[[157 155]
 [151  98]
 [135 106]
 [128 128]
 [141 111]]
:
[[151  98]
 [135 106]
 [141 111]
 [128 128]
 [157 155]]

[[136 132 124 145 148 120]
 [124 135 117 135 152 136]
 [125 133 127 117 138 130]]
:
[[136 132 124 145 148 120]
 [125 133 127 117 138 130]
 [124 135 117 135 152 136]]

[[109 101 151]
 [125 144 142]
 [144 153 150]
 [102 150 110]]
:
[[109 101 151]
 [125 144 142]
 [102 150 110]
 [144 153 150]]

[[115 126]
 [110 107]
 [112 124]]
:
[[110 107]
 [112 124]
 [115 126]]

[[126 121 135 128 108 125]
 [158 126 122 132 130 125]
 [155 127 135 130 129 125]
 [115 125 134 124 110 125]
 [121 135 125 127 149 125]]
:
[[126 121 135 128 108 125]
 [115 125 134 124 110 125]
 [158 126 122 132 130 125]
 [155 127 135 130 129 125]
 [121 135 125 127 149 125]]

[[123 142 153 125 138 123 126 129 122]
 [125 152 114 129 129 132 130 146 134]
 [142 105 121 123 117 124 126 140 142]]
:
[[142 105 121 123 117 124 126 140 142]
 [123 142 153 125 138 123 126 129 122]
 [125 152 114 129 129 132 130 146 134]]

[[110 152 153 149 105 145]
 [128 128 128 128 128 128]
 [111 138 127 116 143 141]
 [154 110 107 110 150 105]
 [154 109 106 108 151 104]
 [125 127 126 127 131 131]
 [113 145 145 142 112 141]
 [147 111 129 145 107 112]]
:
[[154 109 106 108 151 104]
 [154 110 107 110 150 105]
 [147 111 129 145 107 112]
 [125 127 126 127 131 131]
 [128 128 128 128 128 128]
 [111 138 127 116 143 141]
 [113 145 145 142 112 141]
 [110 152 153 149 105 145]]

[[140 137 145 145 145 140 116 139 146 138 145 128 145 137]
 [138 136 144 144 143 139 104 138 144 137 143 128 143 137]
 [117 119 114 114 114 117 114 118 114 118 114 128 114 119]
 [144 140 147 148 148 145 108 143 149 142 147 128 148 141]
 [142 139 147 147 147 142 116 141 147 140 146 128 147 139]]
:
[[117 119 114 114 114 117 114 118 114 118 114 128 114 119]
 [138 136 144 144 143 139 104 138 144 137 143 128 143 137]
 [140 137 145 145 145 140 116 139 146 138 145 128 145 137]
 [142 139 147 147 147 142 116 141 147 140 146 128 147 139]
 [144 140 147 148 148 145 108 143 149 142 147 128 148 141]]

[[149 141 142]
 [107 118 128]
 [136 100 109]
 [105 113 126]
 [138 120 118]
 [147 103 130]
 [115 119 118]
 [126 145 138]
 [146 105 117]
 [111 140 135]
 [130 123 128]]
:
[[136 100 109]
 [147 103 130]
 [146 105 117]
 [105 113 126]
 [107 118 128]
 [115 119 118]
 [138 120 118]
 [130 123 128]
 [111 140 135]
 [149 141 142]
 [126 145 138]]
---
[[151 145 127 130  98]
 [127 138 125 151 126]]
:
[ 98 151]

[[154 106 107 115]
 [126 152 129 138]]
:
[115 129]

[[102 124]
 [108 132]
 [111 138]]
:
[124 108]

[[111 136 120 114]
 [157 125 129 122]
 [148 123 129 124]]
:
[114 129 123]

[[110 118 116 125]
 [106 107 131 133]
 [122 134 102 115]
 [131 139 109 117]]
:
[125 131 134 131]

[[135 126 128 111]
 [105 111 129 130]]
:
[111 129]
---
[[114 149 155 126]
 [152 154 114 133]
 [148 150 134 149]
 [148 150 134 149]
 [151 154 114 133]
 [115 124 125 111]
 [127 122 111 114]]
:
[[126 155 149 114]
 [133 114 154 152]
 [149 134 150 148]
 [149 134 150 148]
 [133 114 154 151]
 [111 125 124 115]
 [114 111 122 127]]

[[156 130 118]
 [127 146 108]
 [154 132 113]
 [134 149 113]
 [151 111 103]
 [158 131 113]]
:
[[118 130 156]
 [108 146 127]
 [113 132 154]
 [113 149 134]
 [103 111 151]
 [113 131 158]]

[[102 136 123 118 126]
 [121 127 128 108 126]
 [110 140 128 115 116]]
:
[[126 118 123 136 102]
 [126 108 128 127 121]
 [116 115 128 140 110]]

[[112 129 127 133 119 131]
 [147 110 148 118 146 118]
 [148 145 110 108 112 110]
 [135 129 145 118 134 127]
 [148 116 145 111 146 113]
 [107 147 124 121 113 147]
 [151 116 145 110 147 118]
 [146 118 129 126 122 136]
 [118 122 144 125 118 134]
 [140 140 123 134 123 129]
 [114 115 143 132 133 130]
 [146 140 115 140 131 143]]
:
[[131 119 133 127 129 112]
 [118 146 118 148 110 147]
 [110 112 108 110 145 148]
 [127 134 118 145 129 135]
 [113 146 111 145 116 148]
 [147 113 121 124 147 107]
 [118 147 110 145 116 151]
 [136 122 126 129 118 146]
 [134 118 125 144 122 118]
 [129 123 134 123 140 140]
 [130 133 132 143 115 114]
 [143 131 140 115 140 146]]

[[126 118 127 150 133 126 116 137 124]
 [129 126 127 129 129 130 129 128 125]
 [129 131 130 129 127 127 131 129 129]
 [130 127 131 125 129 128 129 128 128]
 [132 122 126 131 132 135 130 128 119]
 [128 129 128 128 128 128 129 128 128]
 [127 128 127 127 126 128 127 124 130]
 [127 128 128 128 127 128 128 126 129]
 [127 122 127 142 131 127 121 133 125]
 [128 128 128 128 128 128 128 128 128]]
:
[[124 137 116 126 133 150 127 118 126]
 [125 128 129 130 129 129 127 126 129]
 [129 129 131 127 127 129 130 131 129]
 [128 128 129 128 129 125 131 127 130]
 [119 128 130 135 132 131 126 122 132]
 [128 128 129 128 128 128 128 129 128]
 [130 124 127 128 126 127 127 128 127]
 [129 126 128 128 127 128 128 128 127]
 [125 133 121 127 131 142 127 122 127]
 [128 128 128 128 128 128 128 128 128]]

[[108 118 109 123 149 153]
 [119 129 114 134 130 143]
 [114 104 114 140 105 138]
 [119 106 128 141 105 130]
 [121 136 111 128 138 142]
 [136 137 135 125 125 120]]
:
[[153 149 123 109 118 108]
 [143 130 134 114 129 119]
 [138 105 140 114 104 114]
 [130 105 141 128 106 119]
 [142 138 128 111 136 121]
 [120 125 125 135 137 136]]

[[126 109 105 120 128 139 126 110 119 114 126 131 123]
 [110 124 130 122 113 135 122 113 117 116 135 120 115]
 [123 117 120 125 139 116 148 107 126 121 130 136 126]
 [136 131 130 122 131 127 156 125 133 132 109 142 137]
 [115 142 149 122 120 123 148 125 133 130 122 131 137]
 [118 135 135 141 135 112 126 128 128 130 151 120 118]]
:
[[123 131 126 114 119 110 126 139 128 120 105 109 126]
 [115 120 135 116 117 113 122 135 113 122 130 124 110]
 [126 136 130 121 126 107 148 116 139 125 120 117 123]
 [137 142 109 132 133 125 156 127 131 122 130 131 136]
 [137 131 122 130 133 125 148 123 120 122 149 142 115]
 [118 120 151 130 128 128 126 112 135 141 135 135 118]]

[[106 123 147 153 108 113 144 119 107 149 131 109 143 110 126 135]
 [109 158 103 118 110 154 143 116 144 120 127 151 134 143 153 147]]
:
[[135 126 110 143 109 131 149 107 119 144 113 108 153 147 123 106]
 [147 153 143 134 151 127 120 144 116 143 154 110 118 103 158 109]]
